Rows are one point carried round by a steady rotation, each followed by how many ticks it has turned.
The counts run from 0 to 246.
-0.14,-0.47,-0.26,0.30,1.50,-0.94,-0.24,-2.41,-2.88,0.52,2.45,-1.82,-0.16,0.07,-0.55,1.30,1.11,-0.91,2.26,-0.55,1.02,-0.48,-0.36,0.64,0.80,-4.22,3.63,-1.29,-0.51,-1.09,-2.17,-0.22 | 124
-0.99,0.50,-0.57,-0.33,1.76,-2.26,-1.81,-1.51,-3.12,0.87,1.49,0.60,1.79,-0.67,1.30,0.02,-0.61,-0.35,-0.19,-0.75,-1.77,0.71,-1.30,0.23,-1.49,-0.74,3.79,-1.39,-0.78,-0.51,-1.40,-3.69 | 4
2.17,0.84,0.89,-0.17,0.92,1.86,-0.23,2.09,-2.47,0.82,-0.65,-2.18,-1.71,-1.81,0.99,-1.50,0.97,0.41,0.07,1.48,-0.67,0.12,-0.51,-2.16,0.92,-0.79,2.10,-0.16,-1.25,-1.36,-2.86,-3.89 | 179
-0.43,-0.74,2.73,-0.69,1.26,-0.50,0.01,-1.13,2.37,1.39,-1.35,0.88,1.34,-2.26,0.95,-1.47,-0.13,-0.54,-0.69,-0.39,-2.03,2.08,0.57,0.15,3.59,-1.20,1.40,-1.12,2.32,-2.84,-0.32,-2.25 | 42
-0.92,0.27,-0.28,0.50,1.34,0.02,-2.55,-3.38,-2.11,1.16,1.47,-1.04,-0.78,0.19,-1.85,-0.91,0.65,-0.42,2.17,-0.70,-0.18,1.24,-1.53,2.05,0.18,-5.40,1.88,-0.69,0.38,-0.80,-0.63,-1.72 | 117
-2.71,-0.40,1.45,-1.30,-0.14,0.73,-0.54,-2.76,-0.49,1.92,2.10,-0.91,-0.84,-1.26,-0.81,-0.49,-0.83,-1.29,0.61,-1.72,1.56,1.96,1.26,1.56,3.21,-2.05,2.10,0.64,0.13,-2.30,-1.19,-1.13 | 243
0.30,-0.26,-0.32,-1.65,1.35,0.71,-0.16,-2.41,0.89,1.46,0.76,-1.08,-1.27,-0.51,-1.39,-1.61,-0.10,-0.61,1.18,-0.62,1.91,1.34,1.90,0.88,4.04,-2.72,0.97,0.49,0.43,-3.67,-1.82,-0.92 | 245
0.10,-0.53,0.31,-0.74,0.87,-0.76,2.53,1.84,-0.27,1.81,-1.00,0.29,0.71,-2.01,1.54,-0.97,-0.21,-0.47,-1.45,-0.46,0.01,0.49,0.79,2.20,2.32,0.14,3.39,-2.68,0.60,-3.57,-0.71,-1.41 | 34
3.26,-0.14,-1.94,-0.38,3.51,-2.35,-0.89,-0.99,-2.62,0.57,-0.31,0.52,1.36,-0.42,1.09,-0.37,1.33,0.36,1.30,1.32,-1.69,-0.09,-1.06,0.23,-0.85,-1.99,2.30,-1.46,-1.34,-1.38,-1.88,-2.39 | 1
-0.18,-0.34,-0.20,-0.41,1.49,-1.15,0.24,0.39,-2.02,0.69,0.26,-2.23,-1.70,-0.27,1.44,0.52,-0.25,-0.67,1.75,-1.14,-0.54,-0.61,-0.42,-0.78,2.33,-3.21,4.21,-2.00,1.93,-0.96,-2.58,-1.30 | 25
1.38,0.97,-2.75,-0.35,2.61,-0.01,-0.78,0.45,-2.15,0.05,-0.74,0.58,1.18,-0.26,0.55,-1.47,1.00,-0.08,0.17,0.97,-1.55,-0.69,-1.41,1.57,-0.07,-2.66,2.97,-1.96,-1.15,-2.01,-2.19,-3.34 | 7
-1.71,1.05,-1.26,-1.53,1.34,0.89,-0.37,-1.72,1.69,1.67,0.89,-0.76,-0.33,-0.59,-0.54,-1.70,-0.32,-0.76,0.02,-1.20,2.12,-0.10,-0.04,2.77,3.16,-1.65,2.60,0.33,-0.83,-2.96,-1.29,-2.26 | 238
1.36,-0.08,0.16,-0.92,-0.41,-1.92,0.46,-0.47,0.09,0.19,0.90,-1.46,0.52,0.64,0.04,-0.99,-0.33,-1.10,-0.12,-0.23,-0.01,1.48,1.87,-2.93,1.11,-0.69,2.95,-1.97,2.22,-4.03,-2.31,-3.23 | 152
-1.32,0.39,1.56,-1.37,1.23,-1.55,0.63,1.06,-0.38,1.21,-0.96,-1.66,-0.13,0.88,1.57,-0.27,-0.22,0.01,0.09,-1.61,-1.10,-0.39,-0.16,0.13,2.78,-2.08,5.51,-2.49,0.67,-1.53,-0.87,-1.23 | 31
-0.44,0.88,-1.05,0.21,2.28,0.03,0.02,-0.24,-3.00,0.72,0.46,2.07,1.67,-1.97,1.06,-0.44,1.23,-0.29,-1.31,0.19,-1.83,1.63,-1.20,2.93,-0.72,-1.71,2.31,-2.64,-0.79,-0.56,-1.28,-3.23 | 9
1.75,-1.00,1.11,-1.21,1.36,-0.55,0.62,-1.25,0.74,0.48,0.12,0.21,0.48,0.01,0.21,-1.01,1.24,-0.69,0.93,0.10,-0.89,2.76,1.99,-1.44,3.13,-2.43,0.53,-1.50,1.93,-3.61,-2.30,-2.46 | 147
-1.23,-0.36,0.54,0.60,1.83,0.75,0.19,-0.88,-2.11,1.18,1.26,1.36,-0.40,-2.75,0.46,-0.34,0.55,-1.49,0.09,-0.89,-1.25,2.59,-1.39,2.63,0.33,-2.66,1.20,-1.81,2.22,-0.34,-1.55,-3.43 | 16
1.02,-0.73,-2.06,0.87,0.97,0.09,-0.57,-1.97,-3.20,1.60,2.02,-0.86,-0.62,-1.96,-1.75,-0.44,0.22,-1.48,1.44,0.40,1.53,0.57,0.04,2.83,0.31,-3.62,1.40,-1.40,0.13,-2.45,-1.73,-1.40 | 119
0.21,0.87,1.94,1.03,-1.81,-0.47,0.19,-0.11,0.57,2.25,-0.05,-2.75,-0.31,-2.25,0.01,-2.36,-0.60,0.00,-1.27,1.32,1.43,-0.43,-0.91,-0.31,-0.70,0.82,3.49,-1.27,-0.18,-3.59,-0.16,-3.39 | 59
-0.14,0.76,1.21,-0.13,3.25,-1.27,-0.35,-2.65,-0.35,1.48,0.67,-0.87,0.95,-2.60,0.65,0.67,1.69,0.24,1.59,1.74,1.30,-0.24,-1.69,1.22,1.19,-2.54,4.21,-1.96,-1.29,0.43,-0.85,0.25 | 228
-2.16,1.01,-0.58,0.07,1.65,0.29,-1.06,-0.68,-2.45,1.24,1.17,1.26,1.17,-1.43,0.99,-0.46,0.15,-1.18,-0.86,-0.92,-1.94,1.59,-1.57,2.58,-0.77,-1.78,2.98,-1.77,0.19,-0.17,-1.14,-4.07 | 10
-0.26,0.25,0.68,-1.83,2.28,1.50,0.79,-1.51,0.85,1.53,0.07,0.07,0.17,-1.51,-0.77,-1.41,1.85,0.00,0.58,0.25,1.26,1.45,0.22,3.31,3.56,-3.23,1.76,-0.89,-1.41,-2.34,-0.71,-0.84 | 240
-0.80,-0.46,0.48,-0.26,2.45,-1.04,-0.43,-2.91,-1.58,0.43,2.12,-1.04,-0.76,-0.05,-0.50,0.74,1.09,-0.41,2.75,-0.91,0.18,0.60,-1.38,0.62,0.63,-4.49,3.15,-1.46,0.35,-0.18,-1.75,-0.83 | 123
-1.27,-1.15,1.20,-0.60,2.12,-1.61,1.16,-0.72,-1.27,1.15,1.53,0.19,-1.28,-2.28,1.42,0.50,-0.15,-1.20,1.63,-1.60,-0.64,2.04,-1.35,-0.13,1.24,-1.97,3.17,-2.29,3.31,-0.02,-2.09,-2.31 | 23
0.31,1.46,-2.52,-0.12,0.86,0.42,-2.78,-1.99,-3.37,1.72,0.11,-0.31,0.28,-0.19,-1.75,-1.98,0.36,0.05,-0.02,0.72,0.34,0.22,0.34,3.05,0.14,-3.09,1.87,-0.90,-1.30,-2.02,-0.91,-1.98 | 112
2.10,-0.18,2.74,0.95,0.91,1.19,0.13,0.14,-1.97,0.99,0.38,-0.42,0.46,-4.14,1.74,-0.15,1.72,-0.44,-0.04,2.15,-1.69,1.69,-0.53,-1.33,0.82,-0.32,0.46,-0.50,-0.91,-1.72,-2.40,-3.82 | 174
0.35,1.36,-1.17,-1.09,1.84,-1.09,-1.85,-1.60,-0.55,2.70,-1.51,0.89,-0.55,-2.93,-1.17,-3.99,-0.41,0.58,0.04,1.27,1.30,1.23,-0.92,2.47,0.00,-0.47,1.56,-1.08,1.35,-1.49,0.33,-2.48 | 213
1.93,1.74,0.96,-2.55,2.12,0.97,-0.49,0.00,-0.96,2.04,-0.66,-1.71,-2.47,-1.14,0.44,-2.86,1.07,1.39,0.71,1.35,1.76,0.88,-0.39,-1.28,1.94,0.29,1.78,1.07,-2.40,-0.87,-1.92,-2.94 | 80
0.25,-0.33,3.41,0.83,0.69,0.94,-0.35,0.02,-2.06,1.01,1.00,-0.40,0.26,-3.74,2.02,0.01,0.71,-0.33,-0.13,0.93,-1.87,1.81,-0.86,-2.00,0.62,0.51,1.13,-0.11,-0.39,-0.63,-1.76,-4.33 | 175
0.13,0.35,-0.08,-0.17,2.50,-2.42,-1.06,-1.28,-3.81,0.92,1.04,1.10,2.50,-1.42,1.60,0.55,1.02,-0.18,-0.01,0.40,-1.92,1.23,-0.89,0.97,-1.47,-0.63,3.20,-2.00,-1.05,-0.07,-1.07,-2.48 | 3
0.44,-0.25,-0.05,-0.56,0.87,-1.10,1.79,2.45,-0.96,1.65,-0.99,-1.14,0.57,-0.94,1.24,-0.89,-0.25,-0.62,-1.40,-0.68,-0.20,-0.45,0.76,1.65,2.70,-1.05,4.77,-2.72,0.04,-3.34,-1.00,-0.89 | 33
0.59,0.84,-2.26,0.51,1.83,1.19,-1.31,0.43,-2.18,1.03,-0.77,0.00,-0.62,-0.19,0.05,-1.34,0.59,-0.62,0.63,-0.70,-1.62,0.26,-1.41,2.41,1.07,-4.37,1.87,-1.32,0.40,-1.83,-1.97,-3.23 | 13
0.63,0.86,4.20,0.38,0.55,0.29,0.54,-0.76,1.81,1.35,-1.51,-1.65,0.31,-1.91,0.10,-2.26,1.44,1.03,-0.16,1.63,-0.49,1.10,-3.16,0.07,0.14,-1.87,2.23,-1.06,-1.76,-2.13,0.68,-1.91 | 62
0.50,0.18,1.09,0.43,2.87,-1.52,-1.11,-3.42,-0.10,1.97,-0.75,-0.63,-0.53,-2.87,-0.76,-1.14,0.91,0.30,2.42,1.60,0.24,1.06,-2.22,1.55,0.66,-3.63,2.16,-1.49,1.35,0.06,0.03,-0.18 | 221
1.70,0.11,2.86,-2.18,1.58,-0.80,0.67,-0.81,-2.76,2.40,-0.76,-0.46,-1.99,-1.53,-0.41,-2.99,1.55,1.79,0.02,0.70,0.59,2.87,-0.38,2.52,0.05,-0.57,1.16,0.55,-2.05,-0.93,1.11,-0.52 | 88
